One vector is turned by the same rotation once a tick. Each row is the vector after some number of ticks, and that number follows the row.
The counts run from 0 to 500.
[ 75 133 130 126 150  98 122 125 146 121 136 140  79 114 135  78 157 163
 147 148 144  93  93 122 121 129 138 171 126 108  67 113 150  72 103 145
 128 170 111 116 106 133]  337
[ 79 105 145 126 118 104 136 134 107 103  91 141  56 119 129 139 143 111
 127 148 152  80  79 109 148 136 137 100 140 158  96 137 140  94 168 194
 128  90 140 116 104 121]  137
[ 51 154 125  93 114 113 135 110 164 122 105 170 129  99 130 123  97 176
 103 138 151 110  94  83 166 142 124 105 117 140 115 137 119 141 151 118
 174 136 179 149 119 124]  30
[ 87  63 111 130 130 104 141 121 139  99 112 126  92 168 143 106 188 120
 128 156 134  99 130 117 130 152 121 117 143 199 152 110 156  92 146 113
 114  90 105 107 149 137]  426
[109 149 133 121  94 148 144 125 146 128 140 160 103 120 169 124 114 197
 105 113 150 113  68 127 140 115 117 122 103  67 108 142 106 141 107 160
 131 158 177  93 137 117]  477
[ 79 129 119 110 170 111 123 126 180 122 128 144 120 154 109 112 143 164
 128 158 122 113 129  85 120 161 148 129 148 189 137 123 152 127 114  48
 149 118 116 165 138 137]  51
[ 90 103 129 107 114 107 142 127 130 123 101 161 131 153 138 181 131 158
 112 134 126 140 110  83 147 135 137  86 150 206 139 127 116 173 140  86
 154  79 148 158 149 146]  405
[114 140 154 154  99 126 153 143 138 129 169 168 106 128 162 164 127 177
 146 116 121 173  72 153 132 120 128 133 150  73  89 128 136 154 103 169
 115 114 139 104 154 107]  470
[103 115 155 110  95 130  89 117 164 130 182 152 100 129 141 120 113 156
 123 141 118 179 104 127 104 175 151 172 142 115 141 129 134 162  65 100
 132 131 139  86 156 122]  198
[ 64 144 131 145 156 118 131 116 108  85 147 133 128 145 106 116 182 189
  96 141 103 122  96 122 137 101 131 144 114  95  68 107 149  87 106 141
 125 140 118 111 104  93]  348
[ 75  92 128 104 101  97 145 120 105  99 100 163 134 148 137 164 142 140
  89 140 135 134 113  90 154 122 121  97 132 204 119 124 108 162 154 114
 156  94 156 142 142 151]  406
[ 44 109 136  94 126  76  98 102 140 113 110 141  90  99 114  78 133 114
 107 171 154 113 113 103 127 158 145 152 140 171 111 126 147 125 134 114
 161 142 141 121 104 150]  43
[125 115 135 147 127 103 147 125 128 137 108  97  92 139 170 149 133 120
 117 133 121 169  99 166 122 137 146 105 175 116 143 154 152 208 128 126
 118  71 135  99 175 112]  275
[108 156 150 129 109 152 152 132 142 113 168 188 114 151 134 173 114 197
  98 126 126 124  73 107 137 121 127  95 105 102 107 129 102 149 116 152
 129 124 170 132 138  93]  482
[101 139 149 119 133 123 121 118  98 115 130 113 132 131 117 158 136 175
  74 125  89 182 100 122 134 114 169 118 136  89  97 138 129 192  89 119
 122 102 144  98 131 102]  370
[ 83 119 126 127 116 125 107  92  88 118 101  80 113 103 129 123 129 169
  83 136  99 170  90 113 146 120 163 131 136  98 103 144 133 148 100 157
 130 137 159  56 116 109]  372
[ 99 113 159 126  94 166 104 118 139 114 152 135  71 145 113 143 110 170
 103 138 130 106  79 104 126 163 151 118 105 119 140 147 131 113 110 167
 110 111 161  83 112  85]  485
[147 100 175 102 100 120 137 160 123 150 110 152  68 150 184 164 113 142
 133 124 164 103  87 111 121 142 165 105 132 125 120 169 109 169 110 141
 114  91 142 126 137 154]  122
[ 72 150 119 124 115 125 142 107 171 111 176 163 153 141 143 111 134 187
  84 135 114 164 106 135 134 131 105 136 122  94 143 116 134 173 107  87
 145 136 146 118 171 103]  188
[104  91 131 146 157 101 126 119  80 112  67  70  77 144 146 113 179 121
 103 148 119 117 104 126 132 114 165 117 138 137 107 146 148 129 123 149
 115  96 110  82 122 126]  255
[108 114 106 151 164  87 155 111 101 132  51  79  99 127 181 112 165 153
 122 132 126 124  91 133 149  82 152 102 141 130  98 129 136 142 135 146
 143 140 136 107 137 139]  260
[106 130 144 127  91 106 152 137 183 146 144 188  95 120 183 143  96 145
 155 136 154 148  86 148 123 149 120 110 157 143 141 127 129 177 144 130
 150 125 154 145 176 143]  299
[ 99  96 131 144 153  92 145 118  69  98  84  92 106 141 153 127 188 127
  94 143 109 127 107 130 146  87 158 108 134 140  85 133 142 134 133 154
 123 103 115  98 121 131]  254
[ 91 123 129 113 143 104 140 137 147 138  64 122  63 119 156  93 139 121
 131 133 181  63  85 114 146 137 136 107 138 122 112 157 148 104 162 159
 130 111 138 117 111 148]  143
[ 62 160 100 144 126  98 143  95 174 125 139 148 131 100 159  83 125 171
 122 138 131 162  91 150 137 126 108 145 140  98 115 113 143 152 126 126
 163 176 153 107 158 114]  183
[105 154 151 119 178 112 137 153 165 125 157 166  95 152 146 107 163 182
 114 136 140 104 102 124 100 125 151 148 128  89  79 133 144 136  80  86
 126 130 106 149 139 132]  340
[138  83 143 132  88 159 130 145 115 133 111 131  81 161 147 184 120 168
 150 125 132 120  86  91 145 154 154 107 127 153 141 139 114 115 108 171
 108  87 148  87 131 115]  115
[102 109 129  97 101 162 104 143 153 126 166 164 132 157 125 164 122 203
 136 127 119 153 111  71 131 170 143 155 129 141 130 129 116 130  72  89
 134 112 139 114 142 127]  210
[ 50 128 101  92 139  94 125 109 155 126  90 142 140 107 132  80 144 162
 113 140 162 106 119  92 160 133 122 139 130 154 105 129 141 113 134  90
 169 145 139 131 119 161]  48
[ 67 144 104 160 175 114 141  94 181 104 121 107  88 140 131  65 151 144
 102 154 127  96  94 142 124 146 128 108 135 122 151 118 168 112 155 115
 140 132 131 117 144  84]  167
[119  90  99 140 152 117 153 131 167 130 112 108  90 160 190  75 176 134
 150 140 152  87 116 139 117 148 123 135 136 139 151 124 162 102 124 106
 116 130  99 101 168 144]  438
[ 52 150 122 125 156 101 171 140 148 110 111 144 117 138 117 132 157 143
 110 128 152 107 102 129 168 123 104 106 160  98  94 143 162 128 177 139
 128  55 122 143 134 120]  153
[ 90 135 126 127  81 100 162 131 171 133 144 196 106 118 188 121 108 141
 130 143 166 132  80 145 136 135 104 106 135 143 130 123 126 166 151 142
 156 145 169 140 168 145]  300
